[105 126 127 132 127 125]: 105, 125

[146 126 153 126]: 146, 126

[104 107 155 116 100 109 150]: 104, 150

[[137 129 106 138 128]
 [137 129 120 143 137]
 [137 114 120 127 118]]: 137, 118

[138 103 105 137 132]: 138, 132

[110 150 112 109 114]: 110, 114
---
129,127,128,127,128,128,128
127,129,126,125,127,127,127
140,114,141,102,144,114,118
result: 129

133,124,157,104,130,140,150 result: 133

144,135,101,133 result: 144

119,141,134,124,104,139 result: 119

121,145,129,149,138
118,142,132,148,137
result: 121

127,127,128,115,129,129,146
128,130,127,134,128,128,149
result: 127

150,141,137,127,124,115 result: 150

125,124,111,112,149 result: 125

121,136,104,140
121,137,104,141
result: 121
---
[148 130 128 120 154 134] => 134

[[147 140 117 137 143]
 [152 150 112 143 150]
 [115 112 141 117 111]] => 143

[[150 127 140 129 112 127]
 [122 129 155 122 135 125]] => 127

[106 110 133 124 126] => 126

[118 121 125 154] => 154

[121 126 147  98 152 141 141] => 141

[[142 142 133 124 154 107]
 [123 140 113 128 114 118]
 [139 140 126 135 154 117]] => 107

[139 104 124 129 125 120] => 120

[105 111 151 118 122 137] => 137
---
[158, 128, 149, 110, 144] >> 149, 158
[147, 147, 151, 145, 112] >> 151, 151
[[115, 113, 141, 99, 141], [126, 137, 122, 126, 120], [126, 112, 139, 113, 142]] >> 122, 142
[126, 135, 138, 151, 137, 127, 136] >> 151, 151
[119, 114, 143, 141, 127, 153, 117] >> 141, 153
[[123, 136, 131, 146, 128, 110, 121], [132, 139, 99, 139, 122, 110, 127], [123, 130, 154, 104, 141, 137, 127]] >> 139, 154
[129, 155, 131, 136, 132, 131, 139] >> 136, 155
[128, 122, 139, 112, 153] >> 139, 153
---
[[110, 105, 119, 145, 111, 139, 131], [109, 102, 120, 143, 112, 143, 129], [111, 109, 121, 144, 130, 133, 138]] --> 121
[[127, 123, 119, 124], [105, 130, 134, 124], [126, 131, 136, 117]] --> 136
[[137, 145, 138, 121, 114], [138, 117, 134, 110, 140], [134, 106, 116, 110, 123]] --> 116
[[110, 113, 147, 122, 146, 120], [100, 137, 119, 121, 119, 117], [146, 141, 142, 125, 114, 127]] --> 142
[[128, 127, 138, 128, 128, 141], [126, 128, 136, 127, 128, 109], [129, 127, 130, 128, 128, 149]] --> 130
[[128, 129, 125, 127], [128, 137, 101, 108], [128, 137, 125, 108]] --> 125
[[117, 132, 117, 126, 109, 132], [130, 120, 117, 150, 117, 146], [144, 126, 118, 140, 133, 135]] --> 118
[[124, 141, 100, 130, 122], [124, 141, 101, 128, 124], [123, 140, 99, 131, 123]] --> 99
[[126, 129, 114, 128, 129, 127], [128, 129, 122, 128, 128, 106], [129, 127, 144, 128, 127, 133]] --> 144
[[120, 120, 114, 154, 142], [139, 143, 118, 126, 116], [138, 130, 131, 151, 149]] --> 131
---
[[116 154 140 122 122 100 137]
 [136 109 115 116 112 155 135]
 [142 113 128 133 134 140 133]] | 155

[102 147 115 132 108 110] | 147

[138 132 129 137 156 141] | 156

[[143 147 142 147]
 [153 146 145 146]] | 153

[150 103 115 118 138] | 150

[113 150 135 131] | 150

[153 149 136 111] | 153

[133 134 151 110 101 112 141] | 151
---
[140 103 114 131 115] gives 131
[151 115 108 137] gives 108
[107 119 147 123 102 110 121] gives 110
[105 139 144 107 151 131 123] gives 131
[110 107 105 116 112] gives 116
[145 117 106 132 102] gives 132
[135 118 152 115 148] gives 115
---
[113 131 105 135 128 136 112] value 113
[129 144 107 153 152 119 112] value 129
[132 109 157 107 139] value 132
[127 155 118 136 116] value 127
[150 153 155 148  98 149 107] value 150
[107 110 145 142 146 136 110] value 107
[122 133 155 154] value 122
[122 128 106 153] value 122
---
[[135  98 136 133 115 113]
 [123 123 119 139 143 125]]	143, 98

[[ 98 116 136 101]
 [109 106 103 148]
 [111 128 123 138]]	148, 98

[[155 106 143 100]
 [134 113 105 143]
 [130 110 105 150]]	155, 100

[[137 102 147 113]
 [127 128 118 100]
 [140 116 143 114]]	147, 100

[150 100 157 141 103]	157, 100

[142 138 106 147 111 143]	147, 106

[[152 128 125 130 126 121 117]
 [151 133 127 128 119 119 122]
 [144 137 131 125 112 118 120]]	152, 112

[150 144 110 114 108 121]	150, 108

[[118 124 126 113 113]
 [103 112 132 109 129]]	132, 103

[123 108 149 135]	149, 108
---
127	153	153	156 result: 127, 156

112	120	111	151	119	138
126	139	121	138	114	130
result: 112, 130

133	132	130	124	155	136	141
126	111	120	113	135	139	114
129	132	118	116	146	129	139
result: 133, 139

122	157	128	151	111 result: 122, 111

123	150	131	108	142	143 result: 123, 143

132	133	121	121
130	137	125	124
142	115	145	151
result: 132, 151

140	134	109	153
141	126	131	113
result: 140, 113

129	149	150	121	128	109 result: 129, 109

129	112	108	117	152
132	113	112	114	142
123	140	141	140	132
result: 129, 132

113	108	109	143	147	106	108 result: 113, 108
---
[114 118 153 116 146] gives 153, 114

[[151 127 126 128 104]
 [119 152 126 123 138]] gives 152, 104

[131 127 150 151] gives 151, 127

[113 123 103 121 135 151] gives 151, 103

[104 105 148 114 104 149 102] gives 149, 102

[[127 127 128 129 127 128 150]
 [128 131 129 126 131 121 130]] gives 150, 121

[134 151 135 156] gives 156, 134

[147 131 105 104 143] gives 147, 104
---
[[133 133 137 113 130 128]
 [134 133 130 101 126 122]
 [130 125 136 121 124 125]] ==> 128, 130

[[121 127 110 116 116 109 157]
 [149 127 140 119 105 142 145]
 [154 104 135 120 134 119 143]] ==> 157, 154

[[143 111 116 129 140 140 133]
 [119 139 130 141 101 107 121]] ==> 133, 119

[[140 133 105 122 113 135 127]
 [124 127 106 121 122 137 126]] ==> 127, 124

[[132 134 138 104 130 138]
 [133 115 122 104 138 137]] ==> 138, 133

[[124 121 126 130 129 124 126]
 [151 136 149 111 118 141 132]
 [121 125 115 136 135 122 128]] ==> 126, 121

[117 105 121 135 146] ==> 146, 117
